Each row is where one point has got to under a steady rotation. How many ticks took it there?
The counts run from 0 to 306.
3.82  1.05  -0.91  -1.35  0.27  -1.13  -4.38  -2.60  2.52  -0.22  -3.23  0.95  -0.27  -0.30  -1.55  1.59  2.00  2.02  -1.92  3.27  -0.81  -0.96  2.18  1.90  1.22  -4.08  -1.62  -0.34  0.70  3.05  2.52  -0.27  1.87 : 13
0.25  3.08  -1.07  -1.52  2.64  2.53  -2.97  -0.43  -1.10  3.63  1.58  0.43  0.43  2.14  -0.07  1.24  0.74  1.28  -1.07  1.21  -0.44  -4.52  0.64  -1.49  -2.36  0.33  -1.84  2.61  -2.46  1.39  -0.33  0.14  4.30 : 192
-0.64  -4.34  1.36  0.01  0.40  -1.14  -2.42  0.32  2.06  -0.27  5.06  -1.22  0.19  2.80  -1.62  -1.72  1.12  0.54  0.33  -3.61  -3.14  2.41  -1.04  2.14  1.49  0.15  2.51  0.57  -3.01  1.01  2.49  -0.34  0.09 : 158
1.96  2.88  0.13  -2.89  -0.65  0.55  0.26  -3.11  -2.25  1.98  -2.15  1.18  -0.82  2.88  -2.93  0.83  0.56  3.18  0.66  -1.72  1.73  -1.93  5.79  0.20  -1.42  0.38  0.93  0.39  -1.68  1.71  1.16  -1.49  3.68 : 18
0.39  1.33  1.95  -0.64  -1.31  -0.93  -3.43  -1.70  0.72  1.72  0.11  -3.55  0.60  -0.49  0.11  1.97  1.20  1.25  -0.58  1.91  -3.64  -4.85  -1.59  -2.50  0.18  -1.86  -0.34  2.36  1.83  2.77  2.02  2.07  2.61 : 100
1.46  3.52  0.68  -3.49  -1.19  0.52  -0.51  1.27  -2.85  1.89  -0.61  0.35  0.24  -1.80  1.22  -0.79  -0.03  -3.34  -2.44  4.84  -0.76  -2.16  -2.29  -0.77  -4.35  0.40  -0.82  1.21  -0.62  1.06  -1.67  2.07  0.54 : 233
-2.67  0.26  1.22  -0.05  -0.54  -0.29  -4.17  2.00  1.84  -0.85  -0.05  -0.58  -2.44  -1.12  -1.03  -1.87  -2.99  2.17  -0.79  0.87  0.46  -0.38  0.86  0.04  -3.13  2.11  1.26  5.11  1.42  -0.85  1.05  -0.17  -5.46 : 225
2.36  -0.52  1.18  -3.12  -1.69  0.14  -4.41  -0.38  2.97  0.97  0.00  0.26  0.18  -1.30  -1.97  -1.28  0.09  -3.23  -3.05  3.67  0.28  -4.34  -0.77  -2.74  2.73  -1.58  -2.26  1.32  -0.26  -0.16  1.14  -0.75  1.12 : 187
2.23  3.04  -0.05  -4.36  1.05  0.36  -1.34  -1.73  -0.22  1.96  1.55  -2.10  -0.69  -0.87  1.00  0.40  -2.22  0.79  -0.58  -1.13  2.05  0.79  1.54  -0.71  -2.99  -0.29  0.46  -1.95  -7.08  0.42  -1.38  -1.43  3.01 : 281
0.52  -1.29  -0.28  -0.42  2.83  2.08  -1.29  1.38  -2.31  -4.30  2.01  0.86  -0.70  -0.17  4.46  -2.11  -2.12  2.58  0.29  1.43  -1.27  3.35  -2.08  3.03  -1.71  2.93  1.81  -0.12  -0.15  0.86  -1.40  1.72  -1.40 : 1
-0.25  -5.18  0.10  0.11  -0.64  1.19  -2.35  -2.86  2.48  -2.35  3.30  3.19  -1.95  -0.45  -0.01  -0.80  -0.54  -1.10  -1.85  -0.02  0.27  2.15  2.20  1.58  3.22  -0.22  -1.04  2.22  -0.85  -1.61  3.41  1.56  0.89 : 247
-1.52  0.83  0.61  0.26  1.19  0.92  -0.69  1.82  -1.00  1.62  2.10  1.81  -1.11  3.14  0.56  -3.24  -1.43  3.07  1.02  -1.12  -1.81  2.77  0.53  4.37  -4.03  1.09  2.74  3.55  -1.15  0.71  0.14  1.09  -2.23 : 112
-0.43  -0.81  -0.32  -1.30  -0.45  -0.57  -0.11  4.03  -2.29  -4.37  1.53  1.64  -0.72  0.23  0.53  -2.27  0.10  2.63  -3.90  -0.12  -1.57  4.83  0.57  1.74  1.26  2.64  -0.69  0.25  -0.97  0.11  4.25  1.52  -0.12 : 290
-1.06  -2.73  0.06  -0.75  -2.12  -0.12  1.80  5.56  -1.12  1.07  2.13  1.01  -0.36  3.41  -3.80  -3.99  0.00  0.63  -2.10  -2.14  1.58  0.23  0.46  1.77  0.34  1.51  1.70  2.60  0.32  0.09  2.51  -1.54  -1.29 : 26
-0.16  -3.82  -0.03  0.90  1.98  3.50  -4.23  -1.94  -0.03  -2.72  4.35  3.95  -1.24  0.87  1.10  -0.67  1.23  0.65  0.40  0.42  -2.42  1.06  0.65  2.35  1.31  1.71  -0.75  3.03  -0.40  -0.23  2.23  1.21  0.60 : 245
2.74  -0.43  1.32  0.67  -1.94  2.91  -4.10  1.19  0.49  -0.74  0.41  -0.26  -0.28  -0.86  -1.64  -0.44  1.34  -1.93  -0.36  6.11  0.13  -1.91  -0.96  -0.86  1.90  -1.27  1.75  3.07  2.00  1.21  3.32  -0.68  -2.74 : 184
1.60  0.73  -0.51  -1.83  1.30  -0.46  -6.43  0.30  3.92  2.72  0.93  -1.85  -0.05  -1.22  0.34  0.98  -0.21  -0.90  -1.21  2.64  -0.41  -1.62  -2.50  0.65  -2.78  -3.41  -0.60  0.05  -2.98  2.04  -1.81  -1.29  -0.26 : 277
-2.37  -3.21  2.37  -0.58  -1.54  -1.91  -2.79  -2.01  0.95  -0.23  5.04  -1.03  -0.60  -0.46  -0.97  0.48  2.09  -1.66  0.20  -3.15  -4.29  1.68  -0.92  -0.13  -1.86  0.81  0.89  2.45  -1.61  -0.98  2.15  2.11  0.81 : 160
0.91  4.32  0.52  -3.48  -1.48  -0.40  -0.59  3.88  -2.50  1.72  0.03  -0.81  0.59  -2.18  -0.20  -0.88  1.07  -2.35  -2.97  3.78  -1.45  -2.20  -2.85  -1.24  -4.11  0.66  -1.08  1.08  -0.85  0.89  -0.76  1.37  0.26 : 232
0.23  -1.83  3.61  -1.84  -2.10  0.40  -1.42  -2.64  -1.76  0.04  3.42  3.56  -0.54  2.81  -3.28  -2.91  1.47  -2.49  1.96  -1.78  -1.96  -0.90  0.83  0.71  -0.08  3.21  2.76  2.07  -0.63  -1.75  1.57  -0.84  -0.72 : 69
1.16  -0.99  -0.31  -1.27  0.65  0.98  0.69  1.22  -0.42  -3.45  0.75  1.97  -1.68  0.30  2.00  -3.12  -3.21  2.69  -2.49  0.14  1.63  6.03  2.21  3.72  0.76  1.15  1.02  0.07  -2.88  -0.71  1.83  0.69  -0.89 : 288
2.78  -1.45  0.92  -1.03  1.25  3.98  -0.23  -1.89  -3.76  -1.22  4.57  1.94  0.36  2.37  1.14  -0.17  1.11  -0.64  1.89  0.07  -0.09  1.55  1.56  0.14  1.86  2.03  2.69  -0.24  -3.68  1.11  2.11  -0.16  2.69 : 242
0.97  1.25  -0.58  0.12  -2.23  1.60  1.91  1.60  -0.88  2.73  -1.32  -1.13  0.04  -1.70  2.17  -0.41  -2.10  -0.52  -3.42  4.13  2.52  -2.55  -0.43  -0.59  0.01  -3.13  0.05  3.59  2.22  2.35  1.88  2.88  -0.17 : 143
1.50  1.93  -0.53  -1.75  2.13  -1.37  -2.82  -1.27  3.34  3.72  -1.40  -1.29  0.64  2.66  0.39  -1.66  -2.54  4.68  -0.21  -0.53  -0.36  -2.50  1.01  2.01  -0.04  -3.52  1.18  0.47  -2.08  2.81  -0.64  -1.43  2.43 : 105
-2.30  -1.18  1.98  -1.37  -0.07  -0.19  -2.21  -0.34  0.05  -3.82  3.71  -2.67  -2.04  -1.52  0.85  0.69  -2.23  3.66  -0.87  -2.73  -1.70  0.95  0.46  -1.87  -0.24  4.12  -0.02  2.69  -0.82  -1.08  2.36  2.02  -0.41 : 48
0.01  -1.32  -2.39  -0.74  2.70  1.62  0.01  2.47  1.05  2.05  2.45  1.74  -0.02  3.73  0.98  -2.01  -2.81  3.40  -2.36  -2.16  2.89  0.97  1.26  2.30  0.64  -0.08  0.54  1.30  -4.14  0.85  0.09  -0.86  2.88 : 197
2.57  -1.40  0.24  -3.00  -2.67  -0.34  -0.32  -2.88  -1.81  0.05  0.12  1.58  0.41  -3.75  -0.06  1.94  2.87  -5.23  0.07  3.26  -0.24  0.72  -1.08  2.21  -4.05  -1.72  -0.74  -1.42  0.48  1.27  -1.13  1.41  -0.61 : 122
1.59  -0.74  2.07  -1.05  -2.96  -1.55  -1.97  0.04  1.09  0.24  0.96  -5.37  0.01  -1.08  -0.57  1.17  0.71  0.38  -1.29  0.96  -1.22  -2.06  -0.89  -2.94  3.41  -2.61  1.63  0.16  1.06  3.13  4.58  0.66  2.09 : 98
-0.77  -2.55  -0.19  -1.42  -1.19  0.25  2.30  2.11  -0.33  1.38  -0.06  3.53  -1.01  2.67  -2.16  -4.84  -2.99  0.99  -1.23  -1.65  3.31  0.03  3.75  2.30  0.61  1.05  1.24  2.71  1.05  -1.17  1.08  -1.07  -1.69 : 24
-1.90  -2.95  0.32  1.13  -1.87  1.52  3.70  0.98  -3.12  -0.50  4.67  0.68  -0.27  0.21  2.23  -1.25  -0.71  -0.12  -0.82  -2.19  0.04  3.44  0.40  2.01  -0.52  0.69  1.87  3.68  -0.73  0.49  2.57  4.04  0.76 : 202
2.72  1.06  1.07  -3.55  0.79  -0.22  0.03  -3.29  -2.26  0.91  -3.38  3.35  -0.03  1.61  2.11  -2.87  -1.49  0.45  1.14  2.33  -2.24  -3.27  -0.18  3.21  -1.62  -0.36  1.15  -1.00  2.39  1.53  -2.14  0.51  0.70 : 62
-0.28  -4.89  0.88  0.23  -0.31  0.83  -3.05  0.69  1.16  -4.17  1.09  -0.55  -0.55  -1.74  1.60  -1.08  -1.53  0.75  -1.02  2.72  -1.02  -2.17  -2.72  -1.02  3.56  0.61  0.07  1.42  5.32  0.97  2.07  2.21  -1.59 : 94
1.14  2.21  -1.06  -4.16  -1.66  -1.71  1.44  0.11  -2.90  0.42  -1.98  -2.44  -0.57  -2.16  -0.78  2.92  0.67  3.23  -0.70  -1.39  2.05  1.65  1.87  1.91  -5.00  -0.52  0.60  -2.54  -1.92  2.94  -1.29  -0.50  1.38 : 170
2.37  -0.97  -0.63  -2.46  0.57  3.45  -1.91  -2.92  -3.12  -1.51  0.89  -0.27  -0.74  -0.31  -1.82  2.85  0.80  2.71  2.62  -1.26  3.73  -0.48  3.69  -0.73  -0.83  2.82  1.58  -1.55  -1.64  0.63  0.91  -2.48  1.24 : 130
-2.28  -5.88  -1.32  0.52  -1.40  -1.84  0.11  0.93  0.43  -1.77  1.40  1.20  -0.05  -2.35  2.27  -0.40  0.38  -1.56  -2.94  -0.12  -1.96  1.59  -3.35  3.22  -0.50  -1.86  -1.74  1.02  3.07  1.28  1.31  3.76  0.25 : 206
